Some points, one per row:
tensor([-0.6,  1.4, -1.2, -1.0, -0.5,  0.0, -0.1, -0.3])
tensor([-0.2,  1.5, -0.9,  0.1, -0.8, -0.4,  4.7, -0.9])
tensor([-0.6, -1.4,  0.5,  0.6,  0.2,  0.9,  0.2,  1.6])
tensor([-0.6, -1.7,  2.1, -0.4,  0.3,  1.0, -0.8,  0.3])
tensor([ 0.2,  1.2, -0.4,  2.6, -1.1, -0.9,  1.4,  0.2])
tensor([-0.1, -0.5,  0.0,  0.3, -0.6, -1.0, -1.0,  0.5])
tensor([ 0.4,  0.9,  0.5,  0.3,  0.1, -0.8, -1.4, -0.2])
tensor([-0.1, -1.7,  1.0, -0.3,  0.3,  1.0, -1.6,  1.7])
tensor([-1.1, -0.7, -1.2, -0.8,  0.7, -0.8,  0.3,  0.1])
tensor([ 0.4,  2.4, -0.8, -0.3, -1.1,  0.0, -0.4,  0.0])
tensor([ 0.6,  0.2, -1.2, -1.0,  2.4, -0.8, -1.3, -0.5])
tensor([-0.7,  0.1, -1.2, -0.3,  1.0, -0.3, -0.2, -0.6])
tensor([-1.3, -1.2,  5.4,  1.7,  0.7,  1.1, -0.5,  0.1])
tensor([-0.4, -0.4, -0.6, -0.7,  0.6, -0.6,  0.1, -0.8])
tensor([-0.3, -1.6, -0.4, -0.6,  1.5,  2.0, -1.3,  1.3])
tensor([ 0.7,  2.2,  1.3,  0.0, -0.3, -0.8, -0.9, -0.7])
tensor([-0.5, -1.5,  0.2, -0.5,  1.0, -0.4, -1.7,  0.1])
tensor([-1.3, -0.7,  2.4,  0.1,  0.5, -0.5,  1.0, -0.6])
tensor([ 0.5,  0.6, -0.6,  0.2, -0.5, -1.0,  0.6,  0.2])
tensor([-0.5,  0.7,  0.1,  0.6, -0.5,  1.4, -0.3, -1.3])
tensor([ 0.5,  1.9, -1.0, -0.1, -1.2, -0.5,  3.5, -0.9])
tensor([-0.8, -1.0, -0.2, -0.5,  0.2, -0.7, -1.8,  0.3])
tensor([ 0.8,  0.9,  0.6,  2.7, -0.3,  1.1, -0.7,  0.8])
tensor([-0.6,  0.1, -0.5,  0.0, -0.6, -0.4, -1.4, -0.8])
tensor([-0.6, -0.6,  0.5,  0.8,  0.2, -1.5,  7.2, -0.6])
tensor([-1.1, -0.9,  2.9,  0.7,  0.1, -0.4,  2.4, -0.1])
tensor([ 0.5,  0.6, -0.3,  0.6, -0.2,  0.4, -1.4,  1.0])
tensor([ 0.8,  0.0, -0.9, -0.5,  0.8, -1.1, -1.6,  0.1])
tensor([-0.8, -1.3, -0.3, -0.5,  0.0, -0.7, -1.8,  0.4])
tensor([-0.2, -0.6, -0.7, -0.4, -0.5, -0.9, -1.8,  0.4])
tensor([ 0.6, -0.6, -1.6, -1.4,  0.9,  0.8, -1.4, -1.0])
tensor([ 0.2, -1.0, -1.5, -1.3,  0.9,  1.4, -1.1, -0.8])
tensor([-0.6, -1.0,  0.7,  0.1,  0.9,  0.7,  0.9,  2.8])
tensor([ 0.7,  1.6, -0.2,  0.9, -1.0,  0.1, -1.3,  0.3])
tensor([ 0.3,  0.8, -1.3, -1.2, -0.9, -0.6,  2.7, -1.2])
12 more points follow, each with its number after it:
tensor([-0.5, -0.8,  0.2,  0.1, -0.1, -1.2, -1.4,  2.2]) 0
tensor([ 1.1,  0.2, -0.6, -0.3,  0.8,  0.1, -1.1, -1.0]) 1
tensor([-0.3, -0.2,  1.0,  1.8, -0.3, -1.5,  5.3,  0.6]) 2
tensor([ 0.6,  0.1, -0.5,  0.0,  0.0, -0.7, -0.9, -1.4]) 3
tensor([ 0.0,  0.4,  0.4,  1.5, -0.4, -1.1,  0.0, -0.6]) 4
tensor([ 0.9, -1.2,  0.1, -0.4,  1.3,  1.6, -1.1,  3.0]) 5
tensor([-0.7, -0.6,  1.8, -0.5, -0.2, -1.4,  6.1, -0.1]) 6
tensor([-0.7, -1.0,  3.6,  0.2, -0.3, -0.7,  2.0, -0.2]) 7
tensor([-0.5, -0.5, -1.7, -1.2, -0.2,  0.7,  0.4, -1.0]) 8
tensor([-0.7, -1.1,  0.9, -0.1,  0.2,  0.5,  0.3,  3.8]) 9
tensor([ 0.3,  0.1, -0.2,  0.7, -0.4, -0.8,  0.1, -0.7]) 10
tensor([ 0.7,  0.3,  0.0,  0.1,  0.3, -0.6,  0.0, -1.3]) 11
Which of these numbered points is nearest to each point below, ignoring the direction in which the first points spread most? Its number follows each.
tensor([ 0.2,  0.2, -0.1, -0.2, -0.4, -0.6, -1.7,  0.5]) > 10
tensor([ 0.2,  1.0,  3.2,  0.0, -0.6, -1.4,  3.0, -0.1]) > 7
tensor([ 0.5, -0.3,  0.3, -0.3,  0.0, -0.6,  0.7,  1.3]) > 0
tensor([-0.6, -0.1, -1.5, -1.0, -0.8,  1.0,  1.3, -0.5]) > 8
tensor([-1.0, -0.2, -1.6, -0.8,  0.1,  1.5,  0.9, -0.8]) > 8
tensor([ 0.0, -0.6, -0.6, -0.2, -0.6, -0.7, -1.7, -0.1]) > 10
tensor([ 2.2, -0.3, -0.1,  0.5, -0.4, -0.6,  0.1,  0.2]) > 10
Here are 12 other points, each followed by its number:
tensor([ 0.3,  1.7, -0.5, -0.5, -0.5,  0.0, -1.8,  0.6]) 0
tensor([-1.0, -1.4,  1.4, -0.1,  1.0,  0.3, -1.8,  0.5]) 1
tensor([ 0.2, -0.9,  3.1,  0.8,  0.1,  0.9, -0.9,  0.9]) 2
tensor([ 0.6, -0.1, -1.4, -1.2,  1.0,  0.6, -1.3, -1.1]) 3
tensor([ 1.0, -0.1,  1.8,  1.3, -0.3,  0.3, -1.1,  1.1]) 4
tensor([-0.7, -0.3, -0.9, -0.7, -0.5,  2.2, -1.7, -1.2]) 5
tensor([ 0.4,  1.1, -1.2, -0.8, -1.0, -0.3,  6.6, -1.2]) 6
tensor([-0.7, -0.6, -0.8, -0.8, -0.3, -0.4, -1.9,  0.7]) 7
tensor([ 0.5, -0.9,  1.7,  0.5, -0.3,  1.0, -1.0,  1.7]) 8
tensor([-0.4, -0.3, -0.5, -0.1, -0.7, -0.3, -1.4, -0.5]) 9
tensor([ 0.9,  2.7, -0.8,  0.2, -1.2, -0.7,  1.7, -0.5]) 10
tensor([-0.2,  1.3, -0.6,  0.1, -0.8, -0.2,  3.8, -0.6]) 11
The same question for these:
tensor([ 0.4, -1.0,  3.3,  0.8, -0.2,  1.3, -1.4,  1.4]) > 2
tensor([ 0.4,  1.5,  0.1, -0.2, -0.6, -0.1, -1.8,  0.4]) > 0
tensor([ 0.9, -1.2,  1.2, -0.2,  0.4,  0.9, -1.3,  1.8]) > 8
tensor([ 0.4,  3.7, -0.1, -0.3, -1.1,  0.4, -0.5, -0.5]) > 10
tensor([ 1.0,  0.8,  0.1, -0.7, -0.3, -0.6, -1.0,  0.1]) > 0
tensor([ 0.1,  1.2,  0.3, -0.2,  0.6, -0.7, -0.9, -0.2]) > 0
tensor([ 0.2, -0.2, -1.2, -1.1,  1.5,  0.5, -1.2, -0.6]) > 3
